In the data rows, the value 500 means zero.
Here are some points, each followed by its number:
tensor([534, 460, 598, 508, 323, 377, 597, 485, 738, 441, 664, 667, 581,
        619, 411, 580]) 0
tensor([401, 537, 364, 533, 370, 465, 529, 550, 557, 381, 686, 517, 445,
        419, 511, 525]) 1
tensor([408, 430, 411, 580, 477, 462, 588, 521, 584, 387, 578, 530, 488,
        416, 524, 523]) 2
tensor([595, 549, 698, 576, 406, 462, 450, 419, 602, 568, 576, 543, 512,
        565, 433, 491]) 3
tensor([407, 523, 642, 537, 435, 424, 338, 438, 426, 487, 631, 390, 499,
        537, 560, 481]) 4
tensor([284, 489, 425, 423, 533, 532, 422, 572, 333, 561, 575, 366, 498,
        446, 589, 582]) 5
tensor([458, 569, 542, 570, 395, 355, 336, 438, 511, 542, 631, 542, 482,
        477, 486, 458]) 6
tensor([676, 539, 665, 418, 419, 451, 601, 456, 610, 572, 505, 494, 463,
        627, 443, 378]) 7
tensor([458, 517, 457, 599, 498, 400, 401, 442, 469, 450, 457, 529, 419,
        405, 530, 440]) 8
tensor([369, 370, 239, 450, 600, 604, 697, 609, 528, 386, 340, 646, 448,
        422, 512, 567]) 9
tensor([606, 520, 517, 406, 497, 447, 497, 504, 572, 462, 500, 493, 472,
        542, 438, 518]) 10
tensor([510, 534, 489, 534, 474, 489, 484, 481, 492, 403, 443, 512, 478,
        499, 476, 493]) 11
tensor([532, 343, 393, 535, 559, 568, 581, 582, 482, 449, 403, 515, 489,
        436, 531, 535]) 12
tensor([522, 413, 494, 526, 564, 469, 664, 446, 638, 352, 468, 563, 466,
        373, 535, 467]) 13
tensor([650, 508, 531, 520, 606, 509, 459, 447, 431, 545, 322, 530, 515,
        480, 481, 427]) 14
tensor([888, 508, 577, 500, 783, 515, 442, 372, 360, 626,  56, 552, 529,
        485, 475, 310]) 15
tensor([461, 577, 562, 561, 376, 358, 352, 440, 528, 521, 653, 518, 486,
        504, 500, 448]) 16
tensor([489, 574, 525, 620, 324, 328, 369, 475, 624, 446, 641, 531, 482,
        496, 414, 548]) 17
tensor([444, 493, 446, 474, 478, 486, 489, 509, 496, 490, 562, 483, 458,
        498, 522, 526]) 18
tensor([623, 542, 528, 525, 417, 372, 423, 435, 586, 398, 515, 504, 451,
        506, 445, 507]) 19
tensor([451, 414, 482, 477, 743, 677, 680, 614, 413, 677, 434, 424, 645,
        423, 620, 474]) 20
tensor([407, 454, 443, 499, 568, 655, 539, 553, 397, 531, 497, 439, 537,
        481, 541, 499]) 21
tensor([541, 588, 642, 532, 331, 306, 482, 451, 542, 468, 655, 514, 516,
        549, 463, 480]) 22
tensor([560, 554, 640, 465, 527, 559, 451, 444, 391, 654, 516, 400, 643,
        617, 501, 458]) 23
tensor([ 72, 505, 636, 534, 474, 585, 225, 433, 273, 547, 700, 356, 443,
        413, 571, 596]) 24
tensor([614, 547, 640, 423, 433, 443, 564, 459, 549, 573, 511, 520, 481,
        601, 441, 392]) 25
tensor([359, 549, 473, 489, 574, 569, 382, 547, 309, 645, 517, 485, 491,
        441, 580, 596]) 26
tensor([382, 579, 368, 511, 538, 577, 352, 498, 316, 536, 460, 533, 434,
        423, 533, 542]) 27
tensor([673, 489, 563, 483, 555, 548, 465, 495, 492, 572, 332, 520, 527,
        503, 427, 478]) 28
tensor([580, 582, 612, 459, 396, 399, 397, 467, 503, 528, 602, 441, 488,
        590, 459, 514]) 29
tensor([561, 591, 256, 462, 567, 591, 372, 517, 312, 447, 210, 551, 489,
        559, 461, 492]) 30
tensor([417, 486, 418, 438, 466, 482, 492, 512, 506, 481, 578, 480, 430,
        496, 536, 532]) 31
tensor([600, 583, 673, 540, 317, 307, 515, 480, 585, 452, 663, 478, 504,
        634, 460, 434]) 32
tensor([507, 489, 480, 517, 481, 539, 461, 506, 454, 536, 460, 519, 504,
        490, 514, 514]) 33
tensor([496, 691, 482, 521, 467, 489, 101, 488, 204, 734, 395, 314, 401,
        499, 544, 513]) 34
tensor([331, 520, 480, 538, 647, 476, 310, 505, 278, 674, 457, 411, 492,
        439, 635, 489]) 35
tensor([697, 587, 741, 480, 506, 464, 415, 456, 507, 697, 532, 476, 535,
        565, 404, 499]) 36
tensor([614, 490, 483, 429, 523, 509, 475, 473, 531, 507, 417, 568, 548,
        568, 413, 478]) 37
tensor([370, 529, 595, 489, 386, 307, 492, 531, 487, 601, 705, 380, 574,
        509, 575, 516]) 38
tensor([475, 568, 419, 508, 173, 185, 349, 493, 654, 233, 788, 522, 229,
        595, 337, 493]) 39
tensor([448, 328, 589, 455, 561, 499, 587, 595, 507, 556, 684, 397, 623,
        481, 608, 444]) 40
tensor([340, 468, 442, 604, 435, 401, 530, 534, 533, 323, 605, 513, 453,
        388, 506, 496]) 41
tensor([463, 399, 527, 487, 548, 538, 504, 536, 461, 632, 614, 369, 615,
        500, 559, 508]) 42
tensor([394, 425, 397, 549, 560, 503, 620, 546, 504, 422, 493, 484, 526,
        399, 579, 478]) 43
tensor([465, 594, 516, 475, 404, 404, 509, 492, 531, 495, 614, 477, 485,
        569, 492, 536]) 44
tensor([526, 529, 423, 468, 480, 452, 488, 522, 536, 436, 510, 507, 412,
        507, 470, 505]) 45
tensor([366, 564, 458, 513, 589, 573, 359, 543, 297, 660, 537, 438, 448,
        447, 564, 588]) 46
tensor([523, 387, 607, 381, 801, 723, 683, 524, 364, 587, 286, 513, 604,
        503, 485, 435]) 47
tensor([507, 538, 487, 469, 610, 567, 461, 466, 462, 545, 413, 503, 503,
        469, 463, 472]) 48
tensor([636, 455, 457, 524, 500, 510, 575, 525, 632, 359, 470, 503, 399,
        595, 494, 444]) 49
tensor([590, 499, 449, 589, 457, 400, 658, 511, 639, 353, 523, 717, 385,
        470, 423, 462]) 50
tensor([535, 561, 367, 523, 538, 545, 344, 504, 376, 521, 334, 479, 485,
        463, 454, 554]) 51
tensor([611, 488, 441, 486, 565, 536, 476, 515, 481, 520, 343, 506, 505,
        456, 474, 500]) 52
tensor([556, 604, 318, 467, 570, 577, 398, 507, 329, 453, 263, 553, 523,
        531, 435, 503]) 53
tensor([576, 413, 476, 512, 560, 590, 567, 478, 530, 469, 363, 540, 494,
        455, 500, 499]) 54
tensor([570, 561, 389, 476, 360, 512, 517, 460, 643, 297, 533, 583, 403,
        527, 426, 477]) 55
tensor([499, 594, 490, 478, 618, 549, 498, 479, 367, 533, 363, 446, 478,
        480, 491, 488]) 56
tensor([376, 575, 419, 632, 469, 333, 341, 426, 368, 489, 472, 588, 340,
        373, 498, 447]) 57
tensor([591, 490, 453, 524, 399, 372, 581, 452, 709, 326, 520, 692, 445,
        514, 363, 509]) 58
tensor([411, 570, 537, 661, 271, 279, 360, 477, 635, 436, 673, 550, 492,
        486, 422, 555]) 59
tensor([541, 442, 449, 468, 478, 476, 578, 518, 615, 457, 500, 587, 562,
        521, 460, 530]) 60
tensor([641, 489, 538, 488, 552, 543, 494, 495, 492, 546, 368, 507, 514,
        511, 437, 458]) 61
tensor([467, 299, 689, 483, 571, 677, 602, 526, 513, 764, 525, 440, 650,
        502, 596, 513]) 62
tensor([527, 643, 315, 542, 478, 550, 373, 554, 307, 383, 419, 438, 406,
        497, 445, 496]) 63
tensor([434, 532, 485, 523, 474, 427, 546, 512, 517, 458, 571, 463, 496,
        474, 570, 498]) 64
tensor([748, 558, 631, 450, 518, 422, 386, 452, 496, 528, 513, 467, 560,
        591, 411, 375]) 65
tensor([381, 425, 416, 563, 569, 466, 412, 466, 415, 572, 420, 533, 532,
        415, 545, 457]) 66
tensor([577, 431, 488, 475, 663, 689, 470, 489, 436, 506, 331, 346, 581,
        411, 579, 536]) 67
tensor([463, 415, 619, 523, 515, 466, 520, 426, 574, 457, 529, 506, 518,
        492, 498, 475]) 68
tensor([493, 542, 395, 456, 689, 666, 527, 600, 334, 630, 296, 476, 453,
        380, 551, 481]) 69
tensor([522, 608, 539, 472, 512, 432, 368, 514, 391, 568, 574, 397, 509,
        562, 478, 483]) 70
tensor([333, 547, 499, 525, 609, 459, 310, 476, 254, 671, 478, 440, 516,
        432, 551, 511]) 71
tensor([600, 512, 461, 539, 450, 430, 672, 547, 661, 382, 523, 636, 362,
        532, 459, 450]) 72
tensor([457, 634, 534, 528, 501, 402, 460, 471, 451, 470, 534, 484, 462,
        531, 484, 521]) 73
tensor([452, 461, 530, 601, 502, 502, 443, 441, 436, 587, 510, 529, 543,
        495, 618, 492]) 74
tensor([551, 488, 550, 505, 509, 492, 561, 474, 549, 476, 459, 504, 538,
        487, 493, 489]) 75
tensor([509, 548, 384, 459, 436, 452, 456, 507, 528, 380, 496, 548, 371,
        527, 458, 498]) 76
tensor([337, 419, 420, 644, 402, 389, 472, 457, 695, 352, 645, 484, 474,
        409, 547, 572]) 77
New points follow, each followed by the numbers of its two nearest points above by angle, nearest first.
tensor([494, 522, 501, 557, 433, 423, 527, 500, 599, 402, 591, 519, 421,
        499, 467, 486]) -> 39 58
tensor([509, 497, 508, 501, 526, 500, 570, 494, 527, 498, 489, 501, 506,
        458, 521, 476]) -> 13 75
tensor([474, 465, 373, 484, 498, 478, 626, 449, 656, 295, 437, 613, 404,
        367, 511, 499]) -> 13 50
tensor([424, 540, 390, 516, 523, 560, 369, 503, 416, 515, 479, 487, 462,
        420, 547, 529]) -> 27 46
tensor([407, 546, 489, 448, 496, 522, 460, 522, 423, 512, 555, 461, 498,
        499, 533, 525]) -> 5 24
tensor([443, 442, 511, 492, 694, 654, 621, 586, 370, 636, 434, 476, 626,
        415, 576, 512]) -> 20 47
tensor([552, 588, 523, 494, 473, 418, 464, 472, 504, 515, 497, 450, 478,
        513, 494, 466]) -> 29 65
tensor([419, 391, 572, 504, 528, 490, 572, 531, 572, 562, 668, 467, 600,
        472, 556, 479]) -> 40 42
tensor([651, 494, 504, 416, 525, 516, 478, 480, 525, 533, 420, 516, 555,
        572, 413, 468]) -> 37 61
tensor([498, 614, 362, 455, 507, 491, 465, 497, 435, 433, 425, 462, 397,
        512, 529, 495]) -> 63 30
tensor([571, 524, 662, 557, 429, 465, 462, 441, 616, 550, 551, 528, 520,
        527, 463, 500]) -> 3 36
tensor([409, 615, 609, 518, 439, 431, 385, 556, 461, 651, 717, 462, 543,
        505, 481, 595]) -> 38 70
tensor([480, 597, 472, 559, 474, 510, 224, 465, 255, 687, 425, 407, 465,
        433, 523, 516]) -> 34 71
tensor([678, 417, 453, 568, 307, 364, 658, 494, 787, 262, 544, 705, 464,
        506, 406, 603]) -> 58 50
tensor([364, 414, 627, 451, 491, 608, 684, 537, 463, 618, 528, 491, 542,
        547, 525, 441]) -> 62 40
tensor([600, 504, 554, 478, 487, 458, 579, 480, 551, 451, 453, 505, 508,
        517, 494, 444]) -> 75 7
tensor([495, 478, 453, 508, 497, 561, 436, 496, 447, 541, 453, 573, 515,
        434, 536, 522]) -> 33 27
tensor([532, 397, 483, 531, 560, 488, 664, 469, 646, 378, 472, 549, 481,
        398, 552, 458]) -> 13 2
tensor([498, 609, 374, 449, 505, 485, 474, 486, 410, 438, 417, 478, 396,
        464, 515, 519]) -> 63 30
tensor([799, 488, 628, 394, 485, 520, 482, 452, 588, 597, 406, 622, 643,
        648, 345, 445]) -> 37 28
tensor([590, 487, 541, 413, 488, 476, 548, 501, 583, 431, 482, 483, 466,
        603, 482, 491]) -> 10 49
tensor([342, 479, 421, 587, 422, 410, 542, 541, 530, 349, 610, 511, 463,
        413, 518, 485]) -> 41 2
tensor([604, 552, 601, 495, 327, 413, 538, 452, 694, 448, 626, 458, 432,
        590, 497, 456]) -> 32 22
tensor([474, 500, 504, 488, 467, 490, 529, 509, 534, 489, 532, 524, 519,
        529, 495, 505]) -> 0 44
tensor([446, 685, 487, 538, 467, 471, 126, 492, 166, 697, 409, 397, 430,
        433, 512, 552]) -> 34 71
tensor([566, 509, 582, 509, 523, 496, 602, 461, 559, 470, 436, 522, 559,
        490, 502, 469]) -> 75 13
tensor([535, 465, 465, 502, 482, 570, 485, 524, 482, 529, 462, 497, 503,
        517, 551, 487]) -> 33 67
tensor([534, 487, 497, 514, 455, 464, 533, 492, 566, 432, 501, 567, 490,
        511, 476, 530]) -> 58 50
tensor([331, 395, 488, 533, 548, 475, 616, 498, 623, 478, 583, 550, 480,
        432, 559, 514]) -> 2 43
tensor([520, 449, 516, 492, 590, 604, 500, 487, 464, 492, 400, 433, 557,
        457, 545, 527]) -> 67 47
tensor([535, 562, 509, 444, 504, 481, 416, 490, 474, 512, 506, 425, 500,
        543, 477, 536]) -> 70 29
tensor([780, 520, 579, 416, 502, 403, 479, 482, 488, 491, 426, 424, 534,
        614, 482, 351]) -> 65 7
tensor([486, 450, 537, 469, 525, 533, 523, 538, 487, 577, 585, 405, 565,
        526, 545, 489]) -> 42 40
tensor([505, 473, 549, 529, 439, 489, 539, 482, 593, 487, 554, 533, 488,
        508, 510, 504]) -> 0 68
tensor([373, 493, 534, 542, 512, 477, 385, 452, 436, 438, 528, 474, 458,
        468, 473, 549]) -> 24 4
tensor([635, 493, 506, 447, 508, 544, 530, 493, 538, 471, 378, 601, 531,
        563, 375, 519]) -> 37 61
tensor([405, 394, 465, 503, 780, 734, 652, 618, 379, 704, 368, 431, 682,
        346, 678, 482]) -> 20 21
tensor([480, 552, 479, 473, 688, 661, 442, 441, 415, 565, 354, 515, 503,
        472, 434, 433]) -> 48 56
tensor([462, 511, 561, 567, 466, 443, 566, 456, 607, 527, 530, 450, 522,
        463, 602, 485]) -> 64 68
tensor([425, 694, 462, 505, 467, 500, 109, 472, 181, 748, 392, 367, 402,
        431, 538, 543]) -> 34 71
tensor([447, 479, 436, 545, 513, 505, 545, 538, 479, 493, 514, 497, 507,
        443, 511, 530]) -> 43 2
tensor([339, 451, 304, 687, 600, 532, 510, 509, 488, 428, 513, 476, 437,
        296, 571, 511]) -> 43 2
tensor([476, 557, 423, 519, 214, 229, 369, 485, 668, 267, 750, 483, 292,
        599, 400, 505]) -> 39 17
tensor([408, 532, 621, 531, 419, 460, 587, 604, 471, 513, 802, 423, 667,
        678, 493, 524]) -> 38 44
tensor([553, 505, 576, 525, 511, 479, 574, 454, 557, 441, 446, 541, 559,
        461, 499, 482]) -> 75 13
tensor([514, 528, 468, 533, 473, 550, 460, 508, 448, 564, 434, 530, 411,
        530, 493, 477]) -> 33 51
